Look-ups in named tables: a row name and a column name give one cell, copied from the table.

Gikodof =
|  | Gibak | Govez | Sep |
|---|---|---|---|
| Nuluz | 2.939 | -46.291 | -56.849 |
| Fut | -70.748 | -29.159 | -76.942 |
| Kamela | 54.354 | 26.092 | 46.785 |
| Mos | 73.250 | 33.763 | 41.702 |
| Bon | -77.345 | -1.631 | -6.699 |
| Minapof | -18.522 | 10.025 | -43.205 |
| Bet | -14.842 | -10.404 | -51.694 |
| Bik | 43.129 | 27.689 | 39.380 |
| Veba | -11.993 | -16.058 | 13.961 |

Govez of Bon is -1.631
Sep of Mos is 41.702
Sep of Bet is -51.694
Sep of Minapof is -43.205
Sep of Nuluz is -56.849
Gibak of Bon is -77.345
Gibak of Minapof is -18.522
Govez of Nuluz is -46.291
Sep of Veba is 13.961
Sep of Fut is -76.942
Sep of Kamela is 46.785

Pokam
            Nur   Gegel
Gaf      -1.612  -0.889
Norigem   2.057   1.110
Goviru    5.115  -2.888
Virem    -2.223   0.110
Laraf     5.115  -5.387
Liga     -2.223   2.609
Kiv       5.115  -4.887
Bamut     3.892  -1.889
Rito      0.834  -0.889
Bif       3.892  -4.388
Fad      -2.835   1.610

Norigem, Nur -> 2.057
Gaf, Gegel -> -0.889
Goviru, Nur -> 5.115
Bif, Gegel -> -4.388
Rito, Gegel -> -0.889
Bamut, Gegel -> -1.889
Rito, Nur -> 0.834
Norigem, Gegel -> 1.110
Virem, Gegel -> 0.110
Fad, Gegel -> 1.610
Kiv, Gegel -> -4.887
Laraf, Nur -> 5.115
Liga, Nur -> -2.223
Which row has the largest Gegel? Liga

Saz:
          Bibipi   Rukipu     Bobe      Pes      Pul
Puvo     -26.889  -65.630  -54.997  -63.661  -31.107
Mifit     75.134   59.316   65.711   52.382   60.826
Gid       52.161   37.847   38.888   25.081   55.088
Finovis   30.718   16.746    9.418  -31.326  -51.855
Rofuv     12.534   -0.354  -43.868  -24.582  -15.261
Sadon     62.525   72.779   79.468   42.691   37.236

What is the Rukipu of Sadon in Saz?
72.779
What is the Pul of Puvo in Saz?
-31.107
What is the Pes of Rofuv in Saz?
-24.582
What is the Bobe of Gid in Saz?
38.888
What is the Pes of Sadon in Saz?
42.691
What is the Pul of Rofuv in Saz?
-15.261
What is the Bibipi of Finovis in Saz?
30.718
What is the Bobe of Mifit in Saz?
65.711
What is the Bobe of Sadon in Saz?
79.468
What is the Pes of Finovis in Saz?
-31.326

Gumive =
	Ruf	Mogov	Vav	Vanekav	Konona	Nepufoz	Mises	Dakol	Nanase
Sur	-35.0	-41.7	-1.7	-16.6	-66.7	-20.8	-4.6	-55.4	2.2
Saf	-47.2	38.3	-79.8	-62.1	-74.4	-4.2	64.6	-2.3	-36.6
Diz	-30.2	-34.8	-6.4	-11.2	-74.4	-19.1	-0.9	-64.4	6.9
Dibapuz	-31.6	-40.2	-7.9	-16.3	-64.6	-16.0	-4.6	-64.7	1.1
Ziv	-35.2	-38.0	-3.7	-11.0	-65.4	-13.1	-0.8	-61.5	-1.6
Tuv	-40.8	-42.9	-2.2	-11.0	-71.2	-13.4	-2.1	-64.7	6.7
Tere	-45.5	39.2	-77.1	-57.9	-74.2	-4.2	64.6	-2.3	-28.6
Mot	-3.8	58.8	-79.5	-73.2	-56.0	-20.8	58.5	-19.9	-50.5
Zunumit	-3.4	59.1	-83.3	-72.0	-57.9	-19.1	51.3	-17.6	-50.5
Rumoboz	-3.4	59.1	-83.3	-73.2	-56.0	-13.5	58.8	-14.2	-50.4
Degukop	-47.5	-52.8	-1.7	-40.2	-61.6	-6.6	11.3	-54.8	7.5
Badabip	-47.5	-52.8	-4.6	-45.3	-64.3	-19.4	14.1	-54.0	7.5

What is the Mogov of Degukop in Gumive?
-52.8
What is the Vav of Badabip in Gumive?
-4.6
What is the Dakol of Sur in Gumive?
-55.4
What is the Vanekav of Rumoboz in Gumive?
-73.2
What is the Vav of Zunumit in Gumive?
-83.3
What is the Vanekav of Tuv in Gumive?
-11.0

